128 stands for zero in the data rows.
Every row has a hidden score from 0 to 30. What is each row's score? 15 is about the middle. The score is a weighted sum of the row's numbers plus the product of two more (or one squared), each taken from its middle value.
[ 95 112 141 181 137 181  65 186 120 119  54 136  99  69  65  96 150 229
  34 139 191 176] 12
[131 161 108  93 159 140 127 131  68  63 115 112 130 170  89 151 117 158
 144 110  97 105] 9
[124 201 134 113 169 128 125  97 110 104  58 132 172 169 113 235 144 107
 106 122  96  80] 9
[ 80  37 184 167 109 110 158 210 183 136 161 154  79   6 136  90 128  97
 129  71 143 157] 19
[154 150 152 158 112 155 107 158 121 151  97 218  92 138 155 108 124 175
 100 135 160 157] 10
[123  82  92 181  95 131 142 140 136 116 170 110  70  69 134 117 170 165
 129 144 137 195] 12
[105  95 219 110 157 126 172 153 101 147 129 122  88 129  78 133 109 104
 149  77 139 103] 16
[ 84 114 114 166  77 117  99  96 113 172 173 207 124 107   0 133 104 127
 213  91 148 219] 15
[104 205 203 129 148 178  70  66  72  74  87 111 189 170 130 161 142 169
 137 138 135 143] 18
[214 137  51 122 147 196  69 116 113 132 127 157 110 177 153  96 153 186
  78 160 157 117] 7
[116  80 200 126 101  82 177 165 187 148 155 134  72  34 179 115 181  96
 111 142 120 195] 16
[168 120 125 140 125 122  72 198 117 182  96 150 109 128 133 121 127 112
 110 131 164 109] 19
[143 117 107 137 146 180 134 115 126 123 156 114 139 133 101 105 134 129
 124  42 151 146] 16
[161 133 102 138 112 138  88 132 141 115  73 136 116 113  77 135  95 144
 100 168 132 138] 15
[127 113 144 153 164 103 129 102 128 106 139 124 153 117 112 146 143 138
 126 120 136 154] 13
[128 128 148  90 139 141 107  72 150 126 185  95 123 149 171 143 131 130
 124 117 115 129] 17
[ 89 152 180 157 115 163 156 144 123 162 134 180  69  96  71 153  66 174
  89 134 212 203] 13
[154  99  89 101  87 168  60  95 165 135  66 132 121 145 169 115 191 181
 121 171 109 120] 13
[107 128 125 206 138  59 137 162  69  99 154 137 130 136  54  92 142 133
 138 155 143 156] 11
[113 147 134 124 109 151 200 118 128 152 148 107  66 153 134 166 142  80
 148 172  62 124] 12
[113 118 137 104 181 165 176 104  93  88 133 110  87 132 144 121 107 105
 121  22 131 124] 12
[ 98 102 187  76 132  98 172 101 119 100 139 148 135 139 135 112 132  64
 155  79  91 100] 15
[175 111 101  44 150 109  91  80 205 127 124 118 101 228 174 234 140  66
 177 128  64 111] 18
[165 113  98 158 148 151 120  67 128 115 164 154 137 118 120  91 133 137
 151 135 174 142] 15
[142 243  87  92 162 143 149 129  82 110 119 157 183 173 113 137 142 156
 182 162 109 106] 8
[ 62 142 160 150 158 114 176 121 110 164  97  90 106 139 173 200 121  94
 131  75 134 111] 20
[ 98   1 137 116 136 105 184  97 138 146 148  44 172 125  71 147 110 104
 169 109  92 109] 7
[ 93 110 138  59 152 122 183 109 119 139 175 126 208  88 112 204 114  57
 167  89 120  97] 7
[103  95 124 136 166 135 161 142 108  77 166 107  97 132 123 176 108 109
 127  64 121 115] 11
[150 107 114 124 144 139 131 130 116 153 106 143 144 156 137 138 165 162
 176  74  44  99] 13
[160  94 101 157 108 151 125 136 136  47 165 114 105  82 100 115 172 168
 142  94 150 164] 12
[ 96  97 107 167 104 240 113 132 117 128 143  89 158 140 112 131 118  79
 164 141 111 127] 20
[142 135 122 131 112 102 128 176  89  89 123 145 118 108 169 103 124 129
 116 131 181 131] 13
[209 159  93 176 124 177  63 112 156 142  49 185 103 109 215  58 137 243
  60 248 173 160] 13
[113 161 155 103 177 126 137 102  89 146 101 152 156 174 111 176 145  18
 138 112 135  81] 16
[120 117 129 150 130 107 164 157 137 143 139 133 105 133 109 113 139 112
 134 128 116 134] 16
[ 98  95 134 144 151  97 153  55 114 104 145 117 150 151 119  90 113  96
 187  40 101 154] 22
[132  66 118 123  90 138 136  89 157 115 130 121  58 110 111   0  95 136
 156 126 132 189] 27
[ 92  51 199 164  88  79 229 141 203 134 160 120 103  77 216  97 162  77
 131 130 155 170] 26
[166  83 121 108 152 204 107 125 134  68  76 148 109 110  67 102 132  79
 135  75 108 135] 12
[124 147 104 137 155 150 107 108 109 144 148  51 166 162 109 126 142 138
 145 125 128  54] 14
[116  57 158 113  86 134 154 153 176 110 112 124  77  60 101 109 118 117
  95  83  79 179] 17
[108 131  84  89 125 126  86  83 172 139 107  89 198 172 161 162 125 112
 138 160  84  84] 19
[120  85 157 129 119 157 154 129 126 181 132 160 141 128 123 121 128 141
 105 110 142  99] 14
[ 56 168 181  91 135 136 130 108  79 114 115 121 125 104 158 130 116 133
  67 143 115 165] 13
[119 104 159 192 129  99 201 172  90 116 163 153 145  59  93  99  95 111
 145  93 112 145] 15
[114 173 130  76 190 214  56  42 119 156 134 114 141 170 130 156  76 118
  54  73 121  42] 14
[129 203  50 102 185 207  80  69  37  80 161  60 227 238 106 173 106 208
 109 186  95  35] 6
[164 105 142  51 126  79 137  55 165 140 118  33 175 200 164 151 174  78
 204  63  85  83] 18
[140 184  72 141 151 107  79 142 109 109  87  90 132 138 121 148 144 160
 159 152 134  87] 16
[184 145 113 126 132 115  68 114 126 147  66 126 126 151 166 117 151 159
  79 166 143 105] 14
[ 82  79  58   0  68 242 101 145 242 185 152 100 101  98 199 125 104 122
 127 109  71 135] 21
[177 123 139 146 151 104 168 123 173 145 159 167 126 148 168 120 136  93
 156 121 137 117] 25
[143 114 156 119 125 116 105 148 118 143 130 147 133 106  91 145 126 142
 107 110 137 116] 11
[ 80  81 147 105 124  80 128  59 126 133 138  74 160 152  73 134 126  84
 150  98 100 106] 11
[ 64  13 207 179  75  74 143 196 189 116 114 141 112  36 134  84 121  79
 126  85 144 159] 27
[115  70 145 140 154  94 168 110 123 141 177  79 151 114  46 121 119 102
 170 146 121 160] 8
[175 157 101 125 117 148 101 190 125 128 121  97 130 121 148 111 134 199
  62 192 127 137] 13
[217  94 111 231  37 173 109 238 156 119 137  92  27  60 121  47 123 214
 123 194 187 211] 27
[138 146 111 127  60  62 120  94 130 201 104 164 158 114  90  80 134 129
 117 198 117 144] 20
[196 103 110 194  51 182  66 228  97 161  63 133  31  75 106  91 117 177
  73 215 136 158] 15
[110 133 169 120 128  49 160 135 111 132 190 133 146 118 121 158 102  82
 192  73 119 122] 17
[188 145  92 119 131 130 110 136 118 131 132 178 114 153 124  91 171 152
 117 143 152 148] 8
[183 107  86 145  56 174  94 189 130 123  66 110  42  87 113 114 133 187
  34 184 150 168] 12
[123 150 117  61 140 120 110  38 158 137 127 100 160 189 169 187 128 134
 143 131  93 104] 16
[125  78 138 173 165  97 177 113 101 133 169  47 149  72  97 141 142  91
 179 168 105 212] 10
[121 191 124 111 139 129 144 109 130 119 111 125 143 131 140 146 112 132
 146 132 132  85] 18
[109 185 120 103 167 156 133 167  90 112 127  95 158 179 123 118 121 109
 144 143 107 106] 17
[147 112 138 119 144 116 114 119 152 157 144 125 153 150 111 117  91 184
 117 121 155 166] 18
[105 136 148 128  91 135 136 118 112 137 156  93 128  92 161 180  88 100
  83 120 147 127] 17
[118 131 133 126 153 120 115 129 147 114 125 125 103 131 127 153 125 106
 150 135 159 131] 17
[121 138 126  84 159 110 123 136 133 125 141 119 105 129 139 120 213 120
 149 115  93 126] 8
[116 141 208 151 101 120  90 201 150  78 131 131 126 102  76 133  95 140
 166 151 175 178] 25
[106 133 160 132 110 106 150 138 170 118 126 113  95 140 160  91 138 134
 112 154 118 155] 23
[105 147 132 109 108 140 129 124 147 168 101 145  96 125 132 117 104 139
 111 175 129 108] 19
[ 65 136 165 177 121  85 184 173  99 152 147 148 134  47  35  95 101 166
  76 130 218 145] 23
[ 84 102 220 119 153  44 194 140 117 152 133 132 186 118 129 173 128  39
 185  76  87  60] 21
[137 126 122 107 119 201  63 167 107 178  47 168  53 145 180 152 161 150
   5 141 114 131] 6
[ 92  93 120 176 122  11 128 164 144 185 184  66  96  85 123 100 161 101
 120 144 107 187] 16
[149 119 130 187 128 117 132 118 133 145 138 160  99  98 126 141 116 137
 147 136 157 156] 17
[125  83 160 146 136 122 128 171 121  93 163  78 140 130 128 166 139 127
 108  80 104  73] 14
[ 94 144 144  70 139 165  97 113 121 151 108 128 119 180 168 144 144 129
 100 123 113  87] 13
[111 121 147 129 189 110 128 123 107 123 158  98 130 174 140 182 111 110
 133  87 153  91] 16
[153  87 135  54 114 165  94  43 171 153 120 110 151 201 207 181 136  81
 177 114  53 100] 22
[104  72 137 181  61 109 179 150 117  90 169  86 128  70  95 127 119 157
 151 103 128 194] 24
[111 117 124 161 157  58 172 138 131  61 192 128 143 171  83 138 145 119
 195  58 144 142] 17
[199 120 107 208  31 125 113 205 123 130 131  83  75  51  77 109 164 181
 135 160 168 162] 19
[149 255 112 133 111 103 149 149 123 149 102 198 157 119 168 153 111 111
 125 184 102 101] 7
[106 113 154 118 114 126 109 117 147 161 111 150 113 110 195 128  93 111
 131 106 120 142] 18
[ 71 144 136 127 156 108 146  93 107 150 159  22 146 131 144 136 130  76
 151 108  62  80] 15
[160 215  37 118 154 159 189 103  78  94  88  97 173 178 121 171  90 166
 116 196  90 111] 10
[134 114  83  87  77 151 204 172 206 175 126 139 185 132 180  79  98 131
 106 143  93  97] 23
[127 126 132 195 124 118 137 155 138 122 134 121 126 128 170 133 142 127
 130 102 125 117] 23
[132 148  81 187 117 203 152 164 139 109  29 149  76  56 108  59 119 232
  22 200 255 193] 19
[141 100 104 158 146 161  89 180 139 126 105 144 122 111  55  77 111 174
  64 168 167 152] 12
[122 116  69 102  84 125 138 137 167  20 140 130 105 137 112 117 114 146
 116 130 108 139] 26
[117 152  53 162  45  98  81 154 131 186 129 134  75  83 142  36 185 188
 104 137 131 148] 25
[129 145 140 160 121  92 151 138 135  70 153 137 123 115 124 129 112 138
 195 128 137 106] 22
[115 123 122  96 109  85 206 123 119 146  83 162 139 145 108 161  93  77
 123 157 124 105] 12
[118 103 105 134 133 108 192 178 143 129  35 110  98 109 147 148  98 106
 122 122 188 155] 18
[176  87  93 140  96 193  52 185 128 144  95 154  42  79 142  97 135 149
  84 194 144 186] 11
[161 140 112 144 119 156  83 142 121 136  57 152 126 136 126  83 120 160
  97 146 177 151] 17
[149 211  59 105 148 153 113 135  81 133  73 124 140 183 138 182  28 153
 120 133 168 104] 11
[158  82   6  97   0 182 156 182 205 226 148 126  69 140 147  44 160  91
 174 148  98 233] 22
[126 130 133 132 117 108 118 146 169 123 158 154 151 138 161  99 140 126
 118 136 149 146] 19
[165  94  87 129  68 235  31 163 147 198  89 121  49 126  81 108 127 162
  74 169 154 114] 12
[121 185  87  75 165 155 110  82 119 116 124  60 187 157  98 148 135 144
 141 119  83 145] 13
[138  83 113  86 156 157 167 127 132 140 130 205 129 125  77 105 106 143
 129 135 130 117] 5
[116 183 108  99 127 165  60 123 122 123  85 151 143 131 130 183 125 165
 135 121 117 127] 8
[136 131 139 122 141 103 138 137 105 104 152 126 141  97 172 160 121 113
 150 129 126  90] 11
[128 135 133 106 112 122 116 114 154 114 112 159 119 105 114 112 130 150
 120 133 128 130] 16
[ 49 121 146 110 207  54 243  13 133 118 200  83 249 213  49 129 141   0
 217   0 120 125] 12
[ 76  84 100 154 106 143 151 165 145 142 140 131 106 112 150 151 108 121
 163 175 148 151] 18
[160 109 111 171  52 166 142 205 141 113 106 101  99  99 142 116 154 211
  81 132 155 153] 20
[152 129 199 186 180  56 111 104  72 103 114 109 207 111  85 112 121 141
 136 117 153 129] 19
[132 127 102 142 116 122  83 164 126 131  52 170 116 127 153  68 109 164
  73 148 160 137] 16
[ 90 148 173 122 143  85 132 144 125 121 122 154 115 118 100 174  98 110
 158 121 120 149] 14
[169 211 114 127  52  26 119 141 147 177 105 255 145  78  65 101 125 155
  67 245 117 165] 9
[116 113  91 111 140 123 135 129 140 114 191  94 143 147 105 143 135 116
 135  92 111 139] 13
[ 61 109 143 158 111 156 191 141 107 128 124 144 138 189  58  93 137 122
 160 114 142 163] 15
[158 111 126 157 105 171 107 157  67 131 148 129 120  71 102  87 136 153
 120 145 137 146] 11
[157 103  60 104 161 162  61  98 101 124  88 118 143 172 190 152 139 121
 141 145  91  54] 11
[207 202 251  95 232  43  86  90  74 181  62 161 255 169  49 187  81  84
  67 117 110   3] 18
[171  97  65 170 162 211  75 113 131 113 137 178 111 119  34  21 120 187
 125 144 191 143] 12
[102 117 115  75 160 165 125 113 164 151 144  93  95 175 181 112  64 111
 140 118  96  98] 24
[ 65 137 200  84 173 113 174  83 114 174 129 104 170 170 143 133 105  56
 127  52  89 108] 22
[101 159 113 157 122 107 169 153 113 143 154 176  37  90 105  96 107 151
  79 154 162 158] 12
[ 56 121 187 110 157  98 201  85 171 113 188  48 126 148 108 212 167  66
 193  68 128 112] 12
[160 116 104 104 121 172  91 156 138 152 104 188 102 154 152  67 124 184
 102 178 141 150] 12
[139 131  78 134 123 128 163 122 113  80 167 168 115 167 101 138 140 139
 141 145 137 148] 8
[137 171  71 110 141 201 155 121  61 126 111 110 171 181 123 108 115 184
 109 153 160 102] 12
[124 129 228  70 207 122  79 102 128 103  94 145 216  80  92 141 161  85
 138 152 101 118] 12
[143 123  96  87  20 110  93  65 187 140  90 141 147 137 193 176 134 130
 162 160  66 117] 23
[147 141 134 118 100 107 160 148 118 180 137 175 126  94 136 104 145 140
 128 114 151 112] 11
[125 160 129 165 140 145 155 184 124  84 176  97 127  88 160 148 189 128
 175 131 125  94] 17
[126 134 123  82 166 107 144  87 134 157 139  98 144 125 146 118 110 105
 134 146 111  99] 15
[121 105 147 128 131 133 118 131 104 148 125 132 140 132 134 175 160 130
 120 132 140 122] 10
[ 79 105 184  92 136  91 183  99 129 174 147 114 154 149 124 156 147  82
 183  73  95  98] 17
[132 100 111 112 120 100 147  84 121 114 133 105 116 119 151 110 107 130
 129 153 103 116] 18
[135 163 157  81 101 111 134 122 100 131 136 165 121 136 127 120 124 144
 131 153 134 143] 12
[ 82 170 162  51 162 133 224 113 126 134 116 116 137 129 133 178 136  63
 139  79  89 128] 10
[168 131  79 149  93 145 105 149 147 129 100 174 165 116 142  74 113 140
 120 156 133 135] 17
[161 140 116  92 101 101 100 120 145 178  91 167 133 140 114 120 142 134
 107  98 108 119] 12
[166  85 108 204  85 115 107 191 154 103 149  98  88  85 104 128 176 195
 183 157 148 233] 19
[116 117  98 171 123 209  91 144 131  80 120 172  95 103 109  71  88 205
 151 150 185 154] 19
[129 114 163 131 113  78 177 111 114  95 164 154 136 159 134 186 176 114
 155 113 143  98] 10
[149 131  92 108  79 123  83  99 145 141 110 125  89 142 177 125 152  92
 148 151  75  71] 17
[ 88  84 154 125 143 126 118 201 147  34 101  98 170  77 130  54 137 160
 108 110  98 137] 22
[138 223 156  65  97  83  84 119 127 166 103 157 150 122 114 114  99 135
  96 223  74  65] 20
[134 126 130 121 142 124 133 148 132 156 117 139 163 149 118 126 111 148
 135 108 110  96] 17
[128 161 120 129 159 121 107 119 140  75 189 106 132 134 148 128 134 124
 143 115 116 114] 17
[125  99 152 109 147 156 126 135 140 100  96 143  76  83  83  93 130 143
 110 225 124 126] 5
[123 191 135 150 140 131  95 145 105  99 164 117 101  80 122  47 100 185
  87 151 153 153] 21
[ 88 122 143 107 131  74 155  89 117 144 157 121 124 128 126 143 141  98
 176  97  97 140] 15
[117 204 117 131 159 144 138 118  63 111  89  69 118 144 127 133 130  90
 162 145  79 114] 15
[150 122 152 100 141  95 103 127 143 144 162  71 157 137 141 162 172  87
 132  89  70 109] 16
[168 156 101 129 108 210  30 142 142 143  85 157  74 120 109 128 125 181
  82 124 152 117] 13
[ 82 117 145 128 125 143 132 153 157  97 118 135 126 110 125 149 159 131
 112 135 116 145] 13
[117 102 125 103 142 109 113 136 147 112 169 113 123 133 124 135 122 110
 119 108 108 123] 14
[140 135 158 146 160 176 141 104 125 128 109 123 159 167 160 124 128 154
 126  93 124  59] 22
[166 117  66 118   0 105 107 152 135 220  91 173 106  92 129 105 167 139
 126 215 119 159] 14
[126 143  20   0  11 255 156 130 223 255 155 139  56 136 246  24 146 112
 104 156  67  92] 24
[124 180 156 105 162 103  86 154  11 117 157 139 125 174  62 174 205 137
 192 107 135 110] 2
[187 171  99 164  68 168  86 166 143 172  72 216 122 152 103  42 176 203
 111 229 147 169] 17
[151 152 100 118 148 202 111  47  62 111 148 142 146 143 131  82 133 122
 136 105  89 114] 11
[102 118 130 148 135 123 148 107 156 141 100 148 152 117 120 126 107 132
 115 113 123 101] 19
[167 120 142 144 177 178 120  81 137 119 156 128 165 193 150 116 125 114
 122  47 121  87] 27
[179 113 116 115 142 115 135  90  51 122 169 119 139 113 123 149 122 109
 156 142 137 161] 6
[120 141 120  92 132 134 119 121 154 114 120 132 122  74 164 122 102 136
 147 150 133 119] 16
[131  96  73 135 123 166  92 103 169 119 108 119 143 155 143 119 134 116
 135 115 125  81] 19
[172 146 114  99 195 109  96  97 148 153 136 157 164 137  92 104 117 113
 145 140 112  84] 14
[ 70 150 162  34 194 153 202  75 132 198 168 145 174 206  82 162 110  69
 132 123 106  72] 8
[ 97 164 230 191 201  26 108 138 136  49 151 139 182  86  86 178 139 113
 122 126 120 148] 17
[109 185 129 145 162 120 144  77 124 142 149 130 203 156 149 113 128 115
 148 119 124  64] 22
[ 62 176 127 198 129 137 190 163 132 130 126 215  84  38 145 118  78 229
  65 164 198 183] 3
[119 145 118 136  90 132 167 131 137 136 102 143 139 121  76  99 255 151
 140 132 144 123] 5
[106  90 132 110 104 129 142  90  91  89 113 164 108 104 128 124 140 145
 118 120 123 139] 10
[142 107 118 152 110 123  85 184 149 155 110 160 153 142 127 132 111 164
 108 131 150 136] 16
[138 168 209 112 252  75 162  64  66  81  83 133 188 155  97 167 125  96
 106  86 142  68] 9
[134 163 181 255 126  51 128 134  85  88 158 158 111  81  63 129 151 110
 164 139 175 185] 21
[ 61 170 163  17 170 175  99  30 104 130  38 140 152 197 229 151  93  84
  31 124  98  35] 12
[ 54 116 118 250  52  99 181 238 132 104 238  71  79  99  84 133 133 136
 200 155 164 248] 27
[170 107  90 223  80  89 157 149 114  77 180 118 123  71  75  66 152 142
 224  98 129 165] 22
[168 100  54  85  99 173  29 132 173 154 117 107 141 169 130 166 149 154
 103 186 115 138] 10
[136 164  86 127 128 125 125 127 104 134 105 130 165 124 154 167 141 136
 104 133 138 114] 9
[168 121  57 142  32  84 155 148 174 195 148 167 100  53 103  83 148 153
 156 217 116 188] 18
[106 157 200 158 205  58 163 121 107  87 158 112 151 162  65 196 115 126
 159  99 208 147] 16
[ 75 143 182 165 134 127 190 172 131 120 130 115 184 158  59 177 118  87
 210 130  90 144] 26
[128  71 107 189 110 138 140 167 131 119 199 122 100  98  83 103  98 172
 171 123 197 200] 20
[117 135 144  87 176 153 133  80 148 139 139 128 167 166 177 122  87 100
 170 119 129  37] 23
[128 142 182 130 221  99 121  52  96  90  90 125 200 174  94 112 103 140
 117  71 131  81] 17
[103 113 120 164 140 143 137 151  98 112 135 112 105  56  97  21  98 182
  77 172 167 173] 20
[ 30  93 196  56 183  76 191  58 116 153 219  14 157 116 160 221 100  19
 202  43  56  86] 16
[119 135 109 138  44 173 155 158 173 194 118 127  70 113 118  87 149 152
 155 147 130 179] 24
[194 138 104 137  94 147  70 143 112 122  69 204  83 112  90   7 158 223
  46 222 139 157] 10
[ 66 122 145 159 114  56 155 122 138  58 154 123 118  91 117 127  78 119
 203  59  89 162] 26
[116 122 123  91 140 145 117 130 155 136 103 126 150 129 101 166 124 143
 125 164 116  78] 12
[107 154 142  44 169  98 144 102 113  98 123 210 159 175 169 149 134  86
  92 130 142  84] 2
[112  77 109 121 145 150 136  97 130  89 153 122 124 174 147 154 118  96
 129  75  62 179] 14
[146 150 112 129 124 138 121 170 150 114 153 102 103 143 151 138 128  85
 161  94  94 133] 24
[174 120  99  46 103 147  97  75 127 108  94 161 143 169 171 133 179 146
 109 135 115 160] 5
[170 132  92 114 146 188  94 142 121 115  55 140 106  93  56 122 120 117
  75 179 159 187] 4
[134  88 139 124 119 138 148  70 169 176 161 116 141 113 147 172 109 156
 130 140 117 120] 17
[121  45 211 120  79 123 187 133 162 198 148 169  77 102 138 133 102 100
 124 118 163 202] 19
[166 181 116  63  72 174  66 129 185 255  68 192 197 130 103  76 176 164
  35 123   0  28] 12
[ 82 162  99 133 126 139 146  84 103 135 210 102 148 137 139 115 150 119
 113 146 129  29] 13
[ 87 202  99  69 134 115 117 118 113 128 135  65  99 149 150 140 154 150
 108  96  77  99] 18
[154 119 113 150 124 125 105 141 104 119 151 169 109 123 154 107 214 140
 107 113 139 135] 8
[159 160 141 117 140 116 137 119 144 121 114  89 172 124 157 172 125 113
 138 154 177 104] 19
[ 75 160 171  69 137 125 129 140 132 145 114 121 171 194 156 155 107  99
 114  80 140  65] 21
[ 90 209 137 135 151  53  73 180 125 116 185   3  89 107  93 165 149 103
 139  99 125 142] 19
[128 110 107 115 137  94  72 157 134 160 141 126 148 146 150 122 101 121
   0 103 123 137] 11
[ 91  93 115 209 157  94 159 146  91  31 104  78 129  74  98 170 139 124
 168 173 162 154] 9
[148 140  87 121 142 153  59  82 103  96 176  50 115 240 133 154 165 101
 156  67  61 138] 15
[176 159 118 177 135  31 142 145 150  88 104 101 120  92 106  79 131 110
 183 120 162 154] 26
[189  81 110  40 141 140  57  36 207 131 163 107 145 193 192 187 175  70
 230 118  34  64] 22
[105  97 143  91 124 117 141 102 113 134 137 123 186 158 178 188 126  63
 157 117 117 108] 15
[159 117 126 109  99 105 113 117 106 103 119 133 159 147 134 152 112 130
 109 132 122 112] 13
[140  97  92 155 163 156 109 138 139 104 137  91  78 100 160  94 121 109
 100  75 139 104] 18
[118 127 221 206 255  45 126  90   0  11 149  98 149 120  92 215 123 117
 183  51 192 161] 13
[169 185 104 139 144 142  87 146  95 106 140 116 147  88 110  72 139 162
 165 125 108 153] 15
[167  91 101 177  85 141 114 164 159 144 133  98  75  53  93  90 199 169
 148  86 196 205] 17
[134 147 108 150 140 146 136 124 132 144 126 112 151 169  99 110  89 106
 117  89 114  76] 23
[105  45 100 173  61  45 178 120 102  67 209 108  56  60  84 119 150 142
 248 127 137 197] 22
[119 166 219 186 215  93 144  76  72 112 101 148 200 116  86 170  86  68
 123 152 115 115] 24
[109 130 145 153 137 111 127 131 100 159 121 136 116 139  39 138 174 109
 155 132 161 141] 7
[ 82 118 161  46  73  76 164  58 106 108 102 130 183 200 206 209 192  54
 178 102  71  99] 11
[160 134 123 125 127 127  95  85 144 169  87 117 120 127 147 129 152 119
 145 169  78 117] 17
[ 82 179 134 106 157 158 106 102 116  84  99  77 153 109 143 149 121 106
 104 135 107 152] 15
[115 115 156  90 142  83 217 104 124  95 194  50 149 156 116 124 116  53
 203  53  83 118] 20
[ 73 104 154 167  94 130 145 141 156 164 178 159 102  66 149  58 125 124
 125  95  97 141] 22
[160 176 186  88 142  48 125  74 113 154 127 169 200 142  83 148 149 140
 108 166 124 108] 9
[111 130 122  72 112 255 153 107 181  87 162 152  87 148 229  96  89 126
 117  76 135  99] 17
[ 87 131 170 118 128 124 126 143 110 127 130 131 127 152 112 148  96 121
 136  72 147 138] 19
[103 120 163  84 153 169  94 108 126 166 105  77 139 167 132 188 128  98
 129 118  92  77] 15
[119 150  99 150 142 172 130 165 108 142  81 143  61  92 104  77 101 176
  77 152 191 140] 15
[137 122 120 122 122 125 118 134 105 121  93 149 116 118 165 141 102 131
  54 128 144 136] 9
[174 127  70 117  87 171  55 114 138 122  85 130  95 108 140  96 131 171
 122 170 149 181] 15
[126 108  42 155  40 115 133 159 149 217 147 142 122  80 157 125 124 142
 121 177 105 202] 14
[102 141 121 111 106 129 120 145 129 138 132 130 124 120 116 139 148 107
 110 127 111 129] 12
[122  77 174 159 103  84 167 200 157 148 212 133 103 111 140 143 141  75
 103 102 105 132] 20
[149 146 113 109 149 148  93  78 101 124 141 109 158 115 134 157  72 155
 127 150  92  96] 13
[105  76  44   0  21 233 156 120 255 228 139 147  60 145 255  57  97 121
 110  97  84  80] 29
[157 156  58 151 131 201  76 178  95 118  64 127  89 144 143 104 129 174
  88 193 176 164] 12
[104 140 127 113 158 159  85 118  61 104  85  94 149 171 105 161 111 115
 145 135  98 112] 11
[134 132 124 153 153  99 106 122 140 143 129 160 117 146 134 135 151 131
 101 146 153 122] 14
[123 158 171 167 184  42  91 110  86  70 120 109 148 143  75 167 144 158
 130 141 129 132] 11
[104 130 188 140 115  99 188 139 102 136 102 169 158 100  89 138 115 118
 111 123 165 150] 13
[236  82  87 162   7 193 109 255 153 155 100 119  24  19 127  77 210 205
 128 101 169 160] 13
[133 128 105  94  88 116 140 115 162 211  55 153 126 101 132  96 132 122
 124 141 111 146] 18
[ 70  72  99 145 122 148 135 160 112  81 181  78  28 101 139 141 121 125
 143  59 155 175] 15
[114 168 125 120 136 134 113 140 127 159 133 101 108 155 126 150 145 113
  86 128  79 137] 14
[165  96  59  57 137 138  29  52 171 114  43 124 154 132 239 151 172 130
 227 164  82 117] 14
[150 123 141 198 144  52 177 185  66  61 179 119 130 157  54 160 113 126
 186 139 208 229] 14
[138 105 150 133 145 149 107 115 122 118 140 123 111 137 115  71  97 116
  92 136 146 128] 17
[129 104 173 124 145  72 143  77 136 146 191  91 128 100  87 174 110  97
 162  92 102 126] 16
[166 101 122 152 107 113 161 178 133  89 112 125  92  78 112 103 159 175
 127 152 154 204] 12
[174 159  86 149 139 133  92 140 138 141  86 183 117 143 155 125 126 133
 113 164 158  87] 14
[225  41 129 156  98  72 129  88 134  97 190  95 114  72 114 158 104 131
 169 169 156 146] 14
[220  58  90 220   0 133 152 163  97  49 152 129  50   0 102  83 189 191
 202 183 177 249] 14
[128 105 224 100 218 126 199 101 132  91 125 107 126 133 117 158 135  62
 151 102 109 110] 17
[162 158  86 112  73 255 123 134 114  80  81 134 111 154 162  71 125 161
 110 155 138 169] 17
[ 57 100 254 137 116  34 255 124  97 155 246 126 153 120  97 153  99   0
 232  51  99  95] 26
[117 108  90 132  79 189  10 144 117  90  77 129 120  89 145 119 141 183
  53 152 148 158] 14
[140 127 142  86 124 148 129  78 134 122 113 135 139 135 142 118 166 115
 124 113 115 125] 12
[140  97 138  57 114 139 154  65  99 126 151  91 132 151 112 152 145 130
 130  27 151 128] 11
[104 128 176 122 116 112 180 100 130 150 140 136 134 127 128 133 114  94
 138   6 103  86] 20
[ 97 127 158 132 189 119 125  65 104 136  97  96 170 169 144 158 124 119
  97  59 132  86] 16
[172 105 121 165 162  97 130 124  88  96 133 126 155 114 127 159 159 136
 142  86 181 141] 10
[159 120 122  62 112  38 120 153 129 172 113 200  49 120 160 115 159 102
 108  83 159 168] 1
[142 170 154 152  90  73 126 140 110 129 128 173 130  53  73 163 142 106
 139 151 158 196] 9
